In the data rows, 128 means zero.
Every row has a hidden score. In each pair, how much higher is the second row's than the first's? 7 means about the same, 15 much higher and 0 much lower.
np.array([116, 127, 99, 161, 132, 126, 141, 168, 160])
np.array([131, 83, 82, 128, 167, 130, 87, 116, 100]) >> 12
np.array([104, 127, 128, 141, 128, 126, 128, 141, 90])
np.array([253, 88, 40, 128, 0, 126, 128, 127, 127]) >> 0
np.array([157, 117, 91, 162, 144, 114, 128, 131, 162])
np.array([196, 64, 128, 128, 128, 185, 122, 127, 141]) >> 5
np.array([128, 127, 120, 168, 143, 132, 135, 127, 128])
np.array([128, 115, 105, 179, 143, 126, 110, 184, 153]) >> 2
np.array([128, 87, 128, 128, 126, 109, 128, 150, 112])
np.array([112, 127, 165, 131, 151, 100, 112, 127, 102]) >> 14
np.array([128, 127, 140, 168, 144, 126, 128, 137, 129])
np.array([128, 148, 146, 133, 157, 91, 175, 141, 94]) >> 6
np.array([119, 127, 110, 131, 143, 76, 128, 167, 114])
np.array([141, 133, 128, 146, 145, 160, 100, 127, 141]) >> 11
np.array([126, 116, 86, 128, 128, 126, 128, 154, 138])
np.array([87, 121, 103, 145, 128, 109, 112, 190, 148]) >> 7
np.array([132, 117, 128, 169, 128, 126, 79, 125, 139])
np.array([128, 164, 148, 92, 140, 126, 154, 123, 164]) >> 0
np.array([103, 127, 159, 135, 160, 118, 128, 127, 114])
np.array([102, 141, 128, 134, 151, 126, 82, 147, 129]) >> 6
np.array([122, 127, 178, 100, 134, 162, 207, 127, 81])
np.array([141, 136, 126, 148, 144, 76, 117, 152, 150]) >> 6
np.array([128, 126, 128, 128, 125, 101, 128, 167, 129])
np.array([162, 116, 79, 138, 128, 130, 135, 127, 121]) >> 7
np.array([195, 127, 52, 135, 66, 156, 128, 127, 77])
np.array([128, 144, 152, 146, 140, 100, 132, 127, 172]) >> 8
np.array([134, 127, 194, 72, 128, 157, 216, 72, 122])
np.array([131, 107, 102, 137, 149, 78, 122, 145, 129]) >> 5
np.array([120, 144, 156, 103, 151, 116, 107, 144, 129])
np.array([125, 123, 105, 135, 140, 129, 72, 149, 184]) >> 3
np.array([126, 137, 144, 128, 128, 141, 122, 164, 129])
np.array([128, 78, 128, 137, 141, 124, 109, 138, 129]) >> 6
np.array([117, 127, 121, 128, 135, 77, 139, 147, 129])
np.array([70, 127, 137, 128, 149, 126, 126, 127, 107]) >> 11
np.array([122, 118, 142, 117, 128, 126, 128, 132, 153])
np.array([96, 166, 158, 101, 128, 119, 128, 127, 144]) >> 10
np.array([110, 108, 128, 120, 128, 154, 130, 127, 129])
np.array([112, 177, 158, 172, 150, 119, 48, 175, 115]) >> 15
np.array([114, 110, 130, 167, 121, 126, 128, 127, 187])
np.array([189, 121, 128, 180, 92, 157, 137, 147, 129]) >> 10
np.array([117, 183, 168, 90, 129, 116, 113, 127, 129])
np.array([128, 73, 125, 201, 136, 129, 64, 172, 129]) >> 6
np.array([143, 127, 128, 191, 140, 86, 105, 141, 129])
np.array([128, 127, 159, 119, 155, 126, 102, 136, 157]) >> 2
np.array([122, 92, 128, 177, 148, 128, 68, 127, 89])
np.array([105, 213, 252, 16, 103, 151, 215, 47, 88]) >> 7
np.array([109, 147, 128, 150, 142, 128, 128, 147, 129])
np.array([105, 187, 128, 70, 138, 166, 171, 127, 116]) >> 4
np.array([126, 93, 129, 128, 125, 116, 74, 152, 129])
np.array([151, 118, 97, 183, 117, 141, 96, 127, 129]) >> 11
np.array([128, 143, 113, 154, 158, 116, 128, 149, 129])
np.array([117, 75, 103, 163, 128, 117, 67, 151, 86]) >> 10
np.array([118, 56, 116, 150, 128, 109, 64, 136, 129])
np.array([128, 178, 166, 73, 128, 119, 128, 127, 129]) >> 8
np.array([128, 112, 158, 108, 143, 99, 128, 158, 140])
np.array([149, 127, 56, 128, 101, 144, 89, 127, 123]) >> 9
np.array([128, 135, 95, 140, 150, 91, 112, 101, 149])
np.array([128, 127, 113, 128, 154, 89, 126, 174, 111]) >> 4
np.array([126, 127, 149, 128, 128, 116, 128, 105, 118])
np.array([134, 153, 128, 128, 139, 145, 169, 127, 129]) >> 3
np.array([128, 127, 158, 116, 141, 147, 65, 123, 116])
np.array([112, 119, 128, 128, 120, 104, 145, 166, 141]) >> 0
np.array([138, 127, 118, 160, 128, 126, 92, 155, 106])
np.array([101, 166, 183, 105, 131, 126, 145, 122, 117]) >> 8
np.array([114, 171, 233, 51, 121, 129, 176, 60, 125])
np.array([128, 127, 128, 83, 131, 130, 128, 129, 186]) >> 0
np.array([128, 119, 128, 165, 113, 126, 128, 134, 144])
np.array([114, 127, 139, 176, 128, 124, 121, 127, 154]) >> 9
np.array([128, 119, 136, 105, 134, 92, 147, 145, 157])
np.array([116, 127, 128, 98, 116, 126, 196, 141, 129]) >> 6
np.array([108, 119, 89, 165, 128, 126, 159, 127, 115])
np.array([128, 111, 148, 132, 128, 132, 157, 127, 135]) >> 6
np.array([111, 162, 103, 163, 152, 144, 128, 138, 147])
np.array([83, 104, 106, 133, 128, 115, 128, 155, 127]) >> 3
np.array([128, 82, 129, 126, 128, 191, 143, 127, 129])
np.array([86, 129, 128, 150, 128, 128, 128, 126, 141]) >> 11
np.array([128, 75, 93, 128, 128, 168, 128, 52, 128])
np.array([99, 179, 125, 81, 148, 126, 172, 127, 129]) >> 4
np.array([134, 143, 111, 99, 139, 116, 128, 135, 105])
np.array([121, 127, 128, 178, 100, 93, 118, 127, 126]) >> 12
np.array([128, 169, 155, 128, 117, 148, 177, 127, 129])
np.array([116, 109, 128, 168, 141, 126, 123, 163, 143]) >> 5
np.array([117, 151, 161, 113, 128, 91, 135, 129, 144])
np.array([128, 72, 81, 154, 128, 140, 128, 127, 137]) >> 3
np.array([132, 140, 88, 132, 146, 126, 120, 153, 100])
np.array([120, 158, 168, 128, 150, 116, 162, 113, 120]) >> 11
np.array([99, 167, 156, 128, 128, 105, 128, 112, 129])
np.array([128, 127, 110, 127, 151, 131, 138, 165, 129]) >> 0
np.array([137, 103, 128, 148, 128, 66, 107, 135, 129])
np.array([128, 104, 151, 142, 139, 108, 126, 120, 144]) >> 7
np.array([113, 162, 161, 111, 128, 126, 128, 151, 129])
np.array([120, 127, 94, 146, 139, 126, 111, 127, 133]) >> 6
np.array([89, 147, 128, 91, 132, 126, 164, 132, 130])
np.array([128, 130, 91, 142, 122, 127, 129, 171, 117]) >> 7
np.array([145, 127, 118, 166, 128, 99, 128, 127, 135])
np.array([112, 127, 128, 128, 128, 124, 128, 127, 129]) >> 5
np.array([117, 177, 128, 112, 161, 108, 166, 127, 105])
np.array([114, 160, 206, 128, 128, 129, 157, 127, 115]) >> 11
np.array([110, 126, 160, 131, 128, 126, 128, 127, 130])
np.array([155, 78, 126, 128, 143, 116, 81, 116, 149]) >> 4
np.array([106, 126, 129, 158, 165, 99, 116, 145, 165])
np.array([153, 69, 123, 167, 110, 172, 56, 136, 122]) >> 10
np.array([107, 139, 128, 78, 114, 144, 135, 107, 126])
np.array([121, 157, 123, 128, 128, 126, 123, 127, 129]) >> 10
np.array([255, 70, 128, 91, 6, 126, 128, 28, 129])
np.array([105, 110, 148, 140, 146, 100, 142, 127, 154]) >> 5
np.array([255, 127, 108, 100, 128, 232, 128, 127, 90])
np.array([109, 131, 128, 128, 149, 126, 121, 149, 124]) >> 8
np.array([128, 100, 128, 173, 107, 140, 128, 153, 89])
np.array([113, 174, 192, 21, 126, 166, 192, 71, 129]) >> 3
np.array([107, 129, 122, 131, 137, 134, 89, 129, 129])
np.array([128, 181, 128, 128, 132, 156, 178, 127, 107]) >> 7
np.array([128, 205, 170, 67, 148, 160, 128, 120, 134])
np.array([123, 97, 113, 141, 137, 113, 116, 174, 129]) >> 2
np.array([104, 132, 121, 130, 138, 126, 133, 104, 129])
np.array([128, 127, 128, 162, 128, 142, 128, 127, 129]) >> 8
np.array([172, 85, 99, 128, 73, 126, 90, 124, 142])
np.array([128, 211, 165, 128, 123, 126, 167, 127, 106]) >> 15
np.array([128, 127, 128, 161, 126, 118, 99, 188, 172])
np.array([194, 80, 121, 111, 54, 204, 137, 94, 134]) >> 7
np.array([134, 151, 162, 127, 151, 97, 76, 157, 99])
np.array([116, 146, 156, 133, 153, 126, 128, 137, 103]) >> 5
np.array([113, 127, 151, 127, 162, 102, 120, 129, 129])
np.array([128, 127, 103, 203, 126, 109, 128, 170, 138]) >> 6
np.array([128, 146, 150, 128, 143, 158, 124, 121, 115])
np.array([128, 161, 231, 128, 107, 126, 128, 63, 129]) >> 15
np.array([128, 117, 123, 128, 128, 123, 128, 161, 158])
np.array([149, 115, 96, 128, 128, 110, 90, 140, 97]) >> 13
np.array([253, 127, 102, 110, 0, 253, 143, 127, 137])
np.array([122, 127, 113, 99, 140, 126, 104, 127, 176]) >> 7
np.array([193, 106, 86, 162, 80, 151, 128, 127, 125])
np.array([128, 87, 128, 128, 116, 126, 89, 148, 129]) >> 7
np.array([128, 130, 136, 144, 144, 126, 104, 127, 89])
np.array([113, 127, 105, 141, 155, 137, 128, 168, 129]) >> 0
np.array([129, 141, 94, 194, 128, 130, 82, 161, 128])
np.array([107, 156, 138, 128, 128, 136, 128, 131, 129]) >> 5
np.array([129, 127, 128, 128, 157, 152, 127, 194, 127])
np.array([116, 167, 128, 128, 156, 126, 100, 127, 137]) >> 14
np.array([128, 127, 128, 59, 121, 95, 178, 98, 129])
np.array([99, 127, 148, 89, 142, 142, 142, 127, 121]) >> 10
np.array([217, 65, 104, 128, 128, 126, 119, 53, 104])
np.array([78, 149, 117, 128, 128, 142, 95, 129, 109]) >> 8
np.array([131, 127, 105, 196, 122, 142, 114, 127, 144])
np.array([122, 142, 111, 143, 128, 112, 117, 142, 144]) >> 4
np.array([128, 146, 188, 111, 140, 126, 130, 127, 135])
np.array([128, 127, 128, 146, 154, 126, 128, 199, 104]) >> 3
np.array([113, 153, 128, 128, 128, 103, 154, 127, 149])
np.array([128, 166, 183, 53, 103, 139, 195, 127, 131]) >> 4
np.array([104, 117, 127, 150, 134, 126, 128, 146, 121])
np.array([118, 106, 126, 157, 135, 117, 128, 127, 159]) >> 6
np.array([128, 122, 126, 162, 57, 159, 122, 116, 158])
np.array([108, 195, 167, 60, 128, 126, 200, 61, 116]) >> 9
np.array([128, 127, 128, 144, 128, 115, 110, 127, 113])
np.array([128, 127, 127, 128, 147, 126, 117, 125, 145]) >> 4
np.array([107, 112, 128, 179, 141, 67, 128, 167, 174])
np.array([105, 127, 104, 124, 154, 126, 138, 164, 147]) >> 4
np.array([112, 127, 148, 100, 159, 127, 121, 100, 114])
np.array([128, 146, 175, 128, 156, 98, 131, 175, 129]) >> 5
np.array([98, 132, 84, 179, 155, 119, 135, 147, 115])
np.array([111, 146, 92, 169, 126, 109, 118, 156, 129]) >> 7
np.array([128, 87, 126, 162, 128, 177, 108, 127, 113])
np.array([131, 103, 128, 128, 128, 110, 70, 127, 135]) >> 6
np.array([127, 127, 138, 176, 135, 126, 94, 195, 160])
np.array([206, 72, 67, 128, 128, 226, 128, 81, 111]) >> 6
np.array([163, 84, 86, 166, 96, 144, 128, 112, 123])
np.array([128, 126, 128, 71, 143, 146, 166, 102, 129]) >> 3
np.array([109, 224, 183, 128, 163, 126, 166, 105, 129])
np.array([94, 132, 160, 97, 136, 117, 128, 127, 180]) >> 0
np.array([99, 147, 128, 79, 132, 126, 128, 115, 129])
np.array([161, 70, 67, 128, 128, 126, 110, 127, 141]) >> 3
np.array([162, 127, 84, 146, 87, 151, 146, 165, 129])
np.array([128, 112, 97, 182, 148, 126, 128, 127, 129]) >> 13
np.array([113, 127, 88, 161, 148, 122, 152, 127, 132])
np.array([153, 88, 107, 174, 106, 122, 116, 170, 129]) >> 6
np.array([104, 144, 150, 151, 149, 126, 84, 127, 148])
np.array([127, 127, 164, 69, 145, 126, 201, 127, 175]) >> 0
np.array([128, 78, 67, 140, 138, 88, 114, 124, 171])
np.array([128, 118, 107, 153, 162, 81, 139, 127, 146]) >> 12
np.array([105, 134, 102, 153, 136, 110, 119, 171, 164])
np.array([118, 140, 128, 146, 128, 118, 128, 148, 129]) >> 11
np.array([115, 110, 98, 173, 134, 126, 128, 193, 121])
np.array([126, 170, 187, 74, 156, 161, 139, 127, 103]) >> 12
np.array([115, 159, 128, 128, 124, 115, 152, 127, 129])
np.array([128, 80, 99, 165, 107, 135, 122, 153, 129]) >> 4
np.array([104, 161, 134, 82, 128, 119, 143, 77, 129])
np.array([136, 107, 119, 122, 152, 112, 128, 160, 129]) >> 1
np.array([88, 127, 158, 72, 144, 126, 152, 108, 125])
np.array([128, 154, 120, 109, 128, 115, 128, 130, 85]) >> 11
np.array([128, 129, 96, 128, 154, 135, 101, 127, 132])
np.array([122, 127, 151, 135, 128, 97, 178, 127, 128]) >> 7
np.array([128, 104, 99, 167, 107, 151, 109, 136, 114])
np.array([128, 105, 127, 128, 128, 91, 128, 127, 129]) >> 5
np.array([128, 203, 128, 100, 128, 157, 156, 47, 129])
np.array([237, 74, 75, 105, 0, 219, 143, 127, 129]) >> 0
np.array([87, 127, 119, 160, 142, 129, 104, 127, 129])
np.array([130, 93, 126, 128, 128, 87, 123, 157, 136]) >> 0
np.array([105, 127, 128, 128, 128, 170, 151, 99, 129])
np.array([128, 125, 80, 124, 141, 106, 112, 144, 129]) >> 3
np.array([128, 62, 150, 176, 128, 126, 128, 137, 100])
np.array([110, 110, 113, 153, 148, 134, 121, 156, 164]) >> 1
np.array([129, 161, 139, 128, 146, 126, 128, 127, 137])
np.array([99, 128, 128, 113, 128, 170, 105, 124, 126]) >> 6
np.array([128, 127, 89, 163, 128, 126, 103, 127, 133])
np.array([118, 81, 139, 158, 130, 126, 137, 177, 131]) >> 2
np.array([128, 124, 135, 170, 161, 126, 115, 171, 141])
np.array([108, 127, 137, 175, 139, 95, 128, 138, 133]) >> 10
np.array([118, 123, 93, 177, 142, 110, 111, 127, 129])
np.array([173, 87, 118, 167, 124, 126, 141, 157, 129]) >> 2
np.array([128, 129, 145, 128, 128, 126, 137, 127, 121])
np.array([128, 119, 128, 128, 153, 82, 151, 116, 86]) >> 8
np.array([128, 137, 148, 164, 149, 148, 97, 127, 129])
np.array([128, 127, 182, 40, 121, 126, 128, 78, 126]) >> 2
np.array([128, 127, 105, 128, 128, 153, 141, 129, 109])
np.array([144, 127, 72, 177, 129, 136, 129, 134, 122]) >> 8
np.array([111, 127, 153, 161, 144, 89, 128, 127, 138])
np.array([120, 161, 128, 128, 128, 131, 125, 58, 129]) >> 10
np.array([112, 143, 138, 128, 148, 108, 134, 151, 144])
np.array([118, 138, 148, 106, 145, 127, 134, 117, 129]) >> 9
np.array([128, 127, 109, 128, 44, 209, 128, 94, 115])
np.array([107, 127, 187, 124, 128, 106, 127, 127, 124]) >> 8
np.array([143, 103, 85, 172, 121, 112, 95, 122, 129])
np.array([159, 84, 128, 169, 89, 128, 94, 110, 76]) >> 12
np.array([128, 116, 128, 101, 156, 126, 163, 150, 112])
np.array([102, 164, 214, 64, 154, 126, 128, 56, 84]) >> 15
np.array([117, 127, 109, 143, 145, 126, 128, 160, 123])
np.array([103, 136, 143, 130, 128, 77, 189, 162, 154]) >> 4
np.array([113, 207, 176, 143, 142, 115, 128, 123, 88])
np.array([97, 127, 136, 80, 138, 124, 143, 161, 190]) >> 0
np.array([115, 180, 128, 128, 131, 127, 142, 127, 129])
np.array([128, 95, 128, 166, 128, 120, 103, 152, 100]) >> 8
np.array([116, 104, 128, 131, 147, 126, 128, 161, 123])
np.array([124, 164, 128, 108, 128, 100, 138, 146, 150]) >> 7
np.array([128, 150, 128, 66, 128, 99, 225, 112, 110])
np.array([128, 78, 128, 181, 117, 126, 81, 170, 137]) >> 12
np.array([101, 151, 132, 69, 128, 116, 128, 66, 153])
np.array([116, 134, 110, 147, 145, 97, 134, 146, 142]) >> 5
np.array([147, 127, 114, 178, 128, 129, 79, 118, 102])
np.array([128, 148, 118, 103, 151, 138, 103, 142, 82]) >> 2
np.array([113, 203, 213, 45, 128, 119, 194, 87, 101])
np.array([128, 112, 77, 128, 128, 103, 89, 107, 129]) >> 3
np.array([99, 127, 83, 128, 141, 94, 128, 127, 152])
np.array([217, 127, 98, 128, 128, 196, 128, 111, 130]) >> 9
np.array([122, 85, 124, 128, 125, 114, 128, 187, 167])
np.array([105, 126, 134, 155, 128, 107, 83, 112, 129]) >> 15
np.array([111, 127, 128, 170, 151, 124, 128, 118, 154])
np.array([128, 111, 128, 128, 128, 121, 137, 127, 129]) >> 4
np.array([198, 43, 95, 165, 72, 126, 118, 108, 122])
np.array([109, 127, 98, 128, 132, 126, 99, 102, 188]) >> 6
np.array([255, 83, 128, 119, 0, 220, 193, 127, 107])
np.array([104, 127, 160, 80, 128, 101, 154, 106, 129]) >> 11
np.array([123, 165, 211, 128, 135, 124, 183, 58, 129])
np.array([83, 145, 134, 153, 141, 116, 97, 154, 116]) >> 2
np.array([96, 108, 128, 117, 149, 114, 128, 126, 112])
np.array([103, 98, 128, 146, 151, 81, 120, 124, 155]) >> 6
np.array([129, 138, 46, 161, 146, 96, 134, 150, 129])
np.array([123, 149, 100, 128, 157, 105, 105, 117, 143]) >> 11
np.array([98, 118, 173, 144, 128, 85, 128, 175, 97])
np.array([255, 57, 91, 129, 128, 126, 186, 127, 120]) >> 0
np.array([123, 99, 128, 125, 128, 101, 92, 127, 113])
np.array([128, 127, 92, 123, 151, 97, 75, 127, 104]) >> 8
np.array([123, 127, 164, 60, 137, 145, 162, 85, 106])
np.array([128, 230, 203, 128, 112, 100, 196, 73, 148]) >> 15
np.array([128, 164, 152, 107, 137, 157, 131, 136, 126])
np.array([95, 113, 121, 147, 138, 115, 128, 171, 129]) >> 4
np.array([111, 175, 128, 139, 141, 104, 115, 160, 127])
np.array([112, 130, 111, 154, 139, 128, 71, 148, 121]) >> 8
np.array([114, 145, 121, 127, 146, 120, 114, 115, 87])
np.array([128, 103, 128, 142, 129, 126, 128, 127, 96]) >> 4
np.array([128, 123, 194, 94, 172, 126, 149, 97, 118])
np.array([128, 122, 86, 139, 139, 126, 128, 168, 129]) >> 0
np.array([128, 127, 128, 161, 79, 112, 128, 137, 149])
np.array([102, 178, 170, 62, 145, 96, 128, 118, 129]) >> 8
np.array([128, 127, 186, 48, 153, 123, 128, 127, 117])
np.array([128, 181, 128, 86, 134, 126, 128, 85, 137]) >> 11
np.array([114, 148, 137, 110, 147, 104, 135, 78, 146])
np.array([116, 164, 92, 143, 152, 112, 129, 127, 129]) >> 6
np.array([135, 111, 103, 160, 128, 96, 128, 127, 90])
np.array([87, 127, 128, 128, 132, 126, 128, 98, 129]) >> 6
np.array([131, 84, 151, 157, 162, 126, 86, 127, 157])
np.array([121, 119, 128, 156, 124, 114, 53, 133, 149]) >> 9
np.array([128, 88, 128, 128, 138, 126, 128, 143, 123])
np.array([102, 156, 128, 103, 148, 149, 128, 118, 90]) >> 12
np.array([122, 127, 161, 128, 126, 123, 192, 127, 109])
np.array([128, 127, 112, 121, 161, 126, 94, 127, 141]) >> 6
np.array([115, 199, 166, 87, 144, 126, 157, 127, 105])
np.array([127, 127, 131, 121, 150, 105, 130, 127, 129]) >> 4
np.array([128, 26, 128, 128, 141, 95, 113, 143, 145])
np.array([120, 123, 113, 159, 151, 111, 106, 147, 143]) >> 13
np.array([128, 127, 90, 114, 0, 255, 170, 16, 116])
np.array([128, 128, 147, 113, 130, 134, 128, 94, 139]) >> 5
np.array([204, 127, 96, 128, 72, 126, 100, 82, 124])
np.array([92, 101, 128, 165, 128, 94, 128, 137, 125]) >> 5
np.array([128, 105, 128, 118, 151, 105, 152, 128, 129])
np.array([97, 127, 105, 177, 126, 129, 124, 127, 159]) >> 10
np.array([127, 187, 203, 28, 128, 121, 128, 65, 111])
np.array([118, 127, 137, 128, 148, 126, 89, 129, 127]) >> 4
np.array([128, 164, 128, 128, 110, 161, 210, 106, 130])
np.array([146, 95, 105, 163, 102, 126, 128, 119, 129]) >> 8
np.array([197, 94, 91, 152, 128, 178, 107, 134, 110])
np.array([116, 144, 108, 128, 128, 126, 98, 151, 145]) >> 6
np.array([177, 127, 57, 157, 86, 126, 128, 155, 129])
np.array([111, 144, 119, 128, 146, 115, 104, 149, 118]) >> 11
np.array([131, 127, 157, 148, 151, 102, 94, 181, 129])
np.array([128, 127, 143, 144, 128, 126, 140, 156, 128]) >> 6
np.array([120, 127, 128, 155, 128, 102, 88, 127, 156])
np.array([222, 73, 75, 128, 50, 174, 112, 106, 101]) >> 3
np.array([108, 98, 92, 156, 137, 111, 128, 127, 129])
np.array([128, 127, 169, 128, 142, 126, 140, 88, 115]) >> 13
np.array([128, 157, 96, 99, 128, 126, 138, 78, 132])
np.array([121, 127, 203, 41, 111, 155, 173, 75, 129]) >> 6
np.array([122, 145, 148, 128, 151, 91, 93, 162, 101])
np.array([108, 127, 190, 59, 128, 124, 178, 74, 105]) >> 5
np.array([98, 129, 146, 104, 141, 119, 134, 145, 153])
np.array([136, 139, 145, 149, 133, 123, 67, 170, 129]) >> 13
np.array([128, 174, 133, 128, 145, 104, 98, 126, 143])
np.array([103, 127, 135, 128, 139, 126, 130, 97, 130]) >> 6
np.array([117, 127, 103, 128, 128, 126, 128, 127, 135])
np.array([128, 127, 128, 128, 128, 119, 174, 153, 158]) >> 3
np.array([88, 160, 128, 128, 155, 132, 138, 127, 117])
np.array([174, 91, 128, 128, 82, 131, 87, 111, 139]) >> 6
np.array([128, 157, 122, 106, 128, 117, 140, 128, 102])
np.array([123, 147, 115, 155, 158, 115, 128, 127, 129]) >> 8
np.array([128, 127, 128, 142, 164, 128, 99, 127, 130])
np.array([115, 168, 154, 132, 137, 144, 132, 127, 130]) >> 8
np.array([117, 167, 128, 55, 120, 126, 165, 60, 129])
np.array([163, 82, 128, 124, 91, 144, 101, 136, 171]) >> 2
np.array([75, 127, 128, 78, 119, 96, 158, 127, 111])
np.array([106, 127, 184, 72, 141, 118, 128, 131, 90]) >> 12
np.array([121, 110, 77, 157, 133, 160, 128, 157, 113])
np.array([117, 127, 134, 117, 143, 105, 143, 160, 129]) >> 6
np.array([89, 129, 137, 110, 128, 81, 158, 134, 156])
np.array([110, 127, 83, 147, 123, 152, 103, 111, 129]) >> 12
np.array([122, 82, 94, 164, 163, 104, 128, 180, 129])
np.array([128, 127, 106, 142, 128, 111, 126, 133, 129]) >> 12
np.array([116, 127, 140, 139, 137, 110, 115, 127, 102])
np.array([129, 138, 79, 138, 137, 100, 128, 127, 143]) >> 1
np.array([81, 127, 154, 128, 142, 126, 124, 142, 145])
np.array([129, 105, 128, 159, 142, 117, 100, 156, 190]) >> 4
np.array([111, 127, 88, 121, 128, 114, 152, 138, 157])
np.array([105, 141, 131, 129, 167, 136, 115, 167, 117]) >> 13
np.array([128, 80, 83, 100, 0, 126, 144, 67, 93])
np.array([119, 130, 105, 124, 136, 126, 128, 127, 129]) >> 6
np.array([118, 137, 179, 152, 133, 126, 116, 136, 100])
np.array([105, 191, 109, 128, 142, 122, 127, 127, 129]) >> 3
np.array([128, 100, 54, 144, 128, 165, 128, 127, 122])
np.array([128, 146, 111, 162, 136, 118, 117, 150, 129]) >> 12
np.array([128, 89, 93, 128, 150, 137, 80, 138, 129])
np.array([209, 79, 128, 148, 128, 255, 128, 98, 129]) >> 9
np.array([118, 127, 155, 159, 138, 108, 96, 124, 141])
np.array([119, 86, 123, 159, 147, 100, 92, 115, 129]) >> 5
np.array([140, 127, 146, 123, 154, 125, 128, 112, 130])
np.array([97, 127, 98, 90, 143, 126, 149, 131, 121]) >> 1
np.array([128, 150, 157, 139, 147, 117, 142, 92, 176])
np.array([112, 152, 148, 52, 137, 118, 128, 114, 79]) >> 6
np.array([128, 127, 87, 123, 128, 111, 134, 156, 98])
np.array([105, 127, 112, 135, 149, 126, 96, 144, 129]) >> 10
np.array([165, 83, 100, 176, 92, 126, 106, 110, 117])
np.array([134, 127, 94, 149, 124, 126, 128, 148, 129]) >> 3
np.array([255, 64, 105, 112, 0, 247, 128, 30, 144])
np.array([107, 143, 151, 73, 156, 149, 173, 136, 129]) >> 3
np.array([128, 109, 161, 128, 134, 111, 128, 134, 127])
np.array([128, 132, 118, 128, 140, 96, 132, 127, 122]) >> 7
np.array([95, 128, 128, 89, 125, 140, 126, 125, 135])
np.array([118, 173, 128, 30, 119, 150, 128, 127, 129]) >> 5
np.array([115, 122, 114, 153, 137, 126, 125, 212, 139])
np.array([100, 142, 128, 93, 137, 119, 128, 86, 119]) >> 14
np.array([134, 126, 128, 128, 152, 119, 128, 158, 105])
np.array([177, 127, 128, 128, 25, 214, 151, 115, 129]) >> 7
np.array([128, 73, 51, 162, 128, 153, 128, 86, 187])
np.array([107, 177, 128, 128, 132, 126, 128, 131, 84]) >> 15
np.array([120, 122, 122, 128, 128, 126, 105, 127, 129])
np.array([134, 118, 149, 106, 145, 126, 128, 128, 135]) >> 5
np.array([111, 176, 176, 102, 128, 126, 128, 86, 129])
np.array([128, 111, 128, 128, 128, 143, 80, 127, 127]) >> 3
np.array([128, 127, 128, 121, 142, 133, 184, 92, 125])
np.array([142, 127, 86, 197, 115, 129, 63, 128, 145]) >> 12
np.array([128, 82, 128, 128, 128, 168, 122, 145, 143])
np.array([121, 127, 77, 128, 128, 107, 127, 147, 129]) >> 7
np.array([128, 99, 128, 128, 102, 134, 102, 135, 103])
np.array([133, 127, 130, 116, 128, 88, 118, 108, 129]) >> 7
np.array([121, 84, 88, 127, 164, 146, 92, 187, 155])
np.array([212, 54, 69, 126, 38, 160, 165, 127, 112]) >> 8
np.array([93, 176, 198, 42, 121, 138, 164, 80, 109])
np.array([121, 115, 128, 129, 161, 126, 128, 133, 156]) >> 1
np.array([106, 174, 128, 128, 144, 178, 170, 89, 115])
np.array([99, 127, 133, 76, 122, 126, 132, 138, 133]) >> 0
np.array([128, 127, 78, 128, 156, 139, 128, 119, 164])
np.array([128, 204, 167, 89, 133, 138, 164, 127, 121]) >> 13
np.array([115, 140, 175, 119, 146, 126, 128, 98, 118])
np.array([128, 216, 128, 89, 149, 96, 125, 124, 160]) >> 2
